Where one turn sends some rows of the set: a few examples, then the rows asked
linip: [-31 -17 -16  -5   9  16  -4 -23 -43   7  -5   4 -17   1   3  15  -5  11
  -9  -2  -4  19  12]
Suso: [-67  20 -17 -11  40  41  -6  16 -27   5 -17  -1   4  18  11  27   0   3
  14   0 -30  11  -3]
gatin: [-40  24  19 -13  -1  33   5   7   4  23   8  -2   1 -33 -10 -18   5  22
   3  22   5   2   6]
noga: [-62  -5   4  12  30  30  -7 -19 -15   0 -17   0 -37   6  12  23   4 -12
  11 -10 -18  13   3]
moz: [-54  10  12  -6  11  35 -20  37 -38  47 -23 -23 -56   3  14   7   6   1
   9  17   5   3   2]
sok: [-42  23  14  -7  -4  25   8   9   8  34  13 -11  -4 -32  -9 -13   6   8
   2   9   5 -10  13]
dozo: [-63   7 -11 -22  35  39 -10  44 -40  38  -7 -10 -24  13  -6  15  -3  25
  22  18 -12   2   9]
vok: [-53  12  -2 -21  22  37 -23  37 -44  23 -18 -13  -5  12  16  40   8  -5
  20  17 -21  17 -19]
kuvav: [-34  11 -27 -24   8  26  -8  13 -53  14 -11  -2  15  11   9  14  -3  18
 -10   7 -14  16   2]
raros: [-57  16 -25 -16  27  23 -15  13 -35  37 -16   9  -3  18  10  49  24   4
   9  13  -3   6   8]
dul: [-46  -6  17   0   9  30 -25   9 -35  22 -21 -14 -43  -3  19  36  14 -21
  15   9  -8  18 -16]
zof: [-44  20   9  -9   2  25   9  10   9  30  18  -7   1 -31 -13 -12   4  12
   4   8   2 -10  14]
miz: [-41  27   9 -12   9  27   2  12   8  37   2  -3  -1 -35 -13 -17  -2  20
   9  18  -3  -6  10]
Sefe: [-58 -20   5  -1  34  29  -8   8 -29  33  -2  -6 -60   3 -10  16  -3  14
  19   8  -2   3  17]
maz: [-38  -1   5  -4  -2  22 -12   9 -17  15 -34 -38 -46  11  21  12  17 -13
   7  -2 -10   8 -11]
Ginob: [-40  22  19 -12  -1  34   5   7   4  24   9  -1  -2 -33 -11 -18   5  22
   2  22   4   0   6]
latas: [-53  -4 -14  -1  26  15 -15 -13 -26  33 -12  13 -29  11   7  50  23  -2
   7   7   4   7  14]
fofik: [-47  14 -21 -29  16  30  -8  36 -23  13 -27 -32  -2  25  10  19   8  10
  15   5 -27   7 -11]
Sak: [-42  28  10 -11  -1  29   8  17   7  35  14 -10   4 -31  -8 -13   7  11
   3  11   3 -11  11]
gugal: [-41  24  20 -12   0  33   3   8   3  23   8  -2  -2 -34 -10 -17   5  21
   2  23   5   0   6]
Ripi: [-54 -20   0 -11  38  29 -13   2 -31   8  -1   0 -24   5  -3  47   3   2
  24   6 -22  19  -5]
Deme: [-58  29   6   4  10  40 -17  18 -27  16 -36 -18 -24  10  34  16  13 -22
   1   1 -12  12 -14]
pimo: [-39  22  12  -8   9  24   2   5  13  36   2  -3  -9 -38 -13 -18  -2  17
   9  18  -1  -6  11]
Kalu: [-24   9  -7  -5 -14  20 -16   1 -50  21 -24 -12 -18   0  25   6   6  -6
 -19   5   4  18  -2]
Kolal: [-40  29  13 -10   4  26  -1  11  10  38  -2  -6  -9 -37  -7 -21   1  15
   6  19   0  -7   8]
Burem: [-51  17  -9  -4   8  20 -24   7 -34  45 -26   0 -27  12  23  44  31 -12
   1  12  10   7   3]
kug: [-48 -21 -14 -12  29  19   0  -6 -11  -2 -11 -20 -30  17  -6  24   2  11
  18  -7 -24   7   3]

sok turns into Sak
Ginob turns into gugal
latas turns into Burem
Now these:
linip turns into Kalu
pimo turns into Kolal
vok turns into Ripi
Deme turns into Suso
fofik turns into kug
dozo turns into Sefe

Where one turn sends some rows of the set: a few examples, then the rows asked
reti: [ 16  -4   4  -8   9  -4 -27  15   1   1  15   6  21  -6  32 -14  18  -6
 -22 -14  -6   4   1  23  13]
zolok: [-20 -13  -2  10  18 -18 -23  14 -24 -21   8   1  14  23  20  -6 -15 -19
  -6 -13   1   1  18 -10  -5]
leva: [ -8   4   7  12  -9   3 -29   8 -11  -3 -21   5  -8   7  -9  32  -9  -1
   2  21 -10 -10  23 -19   0]
kamin: [-11 -11  -1  -7  -4  -4  -1 -10  23   0   0  -2 -33  17 -12  11  -3 -19
  10   4  17  12 -28  10 -26]
sori: [ -3 -33   0   1 -20  17  12 -12 -11   1   1   5 -11 -35  11 -10   0   8
   2 -27  -4   9   4 -17  -1]
Bib: [  3  13  19   5  -9   9 -13   5  -7  16  10 -20  -4   4  37   2  20   8
 -23  10  14  16  -9  16  27]
fopi: [-23 -18  -3  -5  -3  10  23 -14  20  -4   3 -17 -24  -9  19 -20   7   6
   9  -3  23   6 -14  13 -22]
nilo: [-14 -38  -5 -17 -22   2  22 -11  10   0  12  -5  -9  -9  14 -10  27   7
   8 -16  -3   2  17  -5  17]
kiso: [ 20  30   5   1   0  -5   3  -9  -1  17   3 -26 -12  33  26  16  14   4
 -12   2  11  14   8 -18   0]
gika: [-11  -8  -4 -17  -4  -4   4  -7  16  12   0  -3 -27   3  -9   9   9 -25
   5   1  31   6 -28   0 -31]
zikov: [  1 -23  -5 -31 -23  -2   5  -5   8   7   3  11  -3  -9 -17  13  31 -19
   0 -12   7  10   5 -19  11]
finir: [-19 -10  -4  10  -6  19  22 -21  18 -16  -1  -9 -21 -16  15  -8   0  13
  13  -1  13   9  -9  17 -17]
goza: [  7  31   8   9   1  -3  -4 -14  -6  -1   0 -21   7  45   8   3   3   4
 -14   5  14  19  15 -21   5]
Fom: [-26   5  16  35   7  -9 -19  22 -17   4  14  -7   6 -13  21 -11  -8 -22
 -11   1  -3 -10   0   3   7]
Doke: [-21  -8  14   9   0  10 -31   8  11 -12 -20  -1  -6  11   8 -19 -19  20
  -5  13 -19 -17  13   0   2]
nus: [-22   9  13   1  -8  10 -38   9  -8  -7 -25   3 -10  12   4   6 -16   9
  -2  28   3 -18   0  -4  -4]
Kuvu: [ -2  27  25  26 -11  10 -15   2  -6  16   7 -19  10   5  17 -13  10   1
 -18  15  10  13  -3   5  27]
Bot: [ -7 -13   8  20  -1   1 -23   7   7  -8 -16   1  -3   5  -5   7 -12   9
  -1   6 -32  -9  35 -15   6]
vufub: [-16  29  19  44   1  12 -11   2   3  11  -8 -18   1   6  -5  -8  -6 -11
 -15   2  16   6   1 -14  16]
kiz: [-20 -10  -3 -19 -14   1  21  -6  26   6   7 -14 -20   0  23 -24  21   4
  21   7  10 -11  -8   6  -9]
Nudog: [  1   3  10  14   3 -13 -28  17 -14   7  23   4  23  -4  26 -18   6 -14
 -14  -4 -12  -7   5  16  12]
bikig: [ -6   5  -3 -32 -17  -2   3  -2  23  14  -2   3 -13   1  -8  -1  26 -23
  12  10  20  -2 -21  -9 -16]
Mezum: [  5 -35   2 -15 -18  -6 -11  -2  -6  17   1  13 -23  -2 -16   8  -4 -24
  -2 -22   0  13 -16 -24 -10]
rori: [ 11   8  -7  -3  15 -26 -17   0 -14 -10  16   0  20  36  16  -2   0 -13
 -10 -14  -9  -1  22  -8 -10]
Ziv: [  4 -34  -4 -14 -14  -3   1  -5   0  18   4   9 -16 -15 -19  14  13 -26
  -4 -25  13  15  -3 -20  -8]
Zaz: [ -9  11   3  18  13   1 -15  -7  -5 -14 -14 -11   9  42  -6  -3 -12  -8
 -11 -13  20  18  19 -26   3]
dume: [ -8 -44  -2  -1 -13  12  19 -11   4   3   6  -5 -12 -26  10 -14  11   6
   0 -29   5  15  11  -8   1]
ger: [ 33  12 -10 -11  18 -18 -11   0   7   2   8  -1  13  22  20   1  12  -9
 -12 -22 -10   2  18 -10 -14]

dume turns into fopi
Nudog turns into Kuvu
leva turns into Bot
Now these:
sori turns into finir
bikig turns into zikov
zolok turns into Fom
Bib turns into kiso

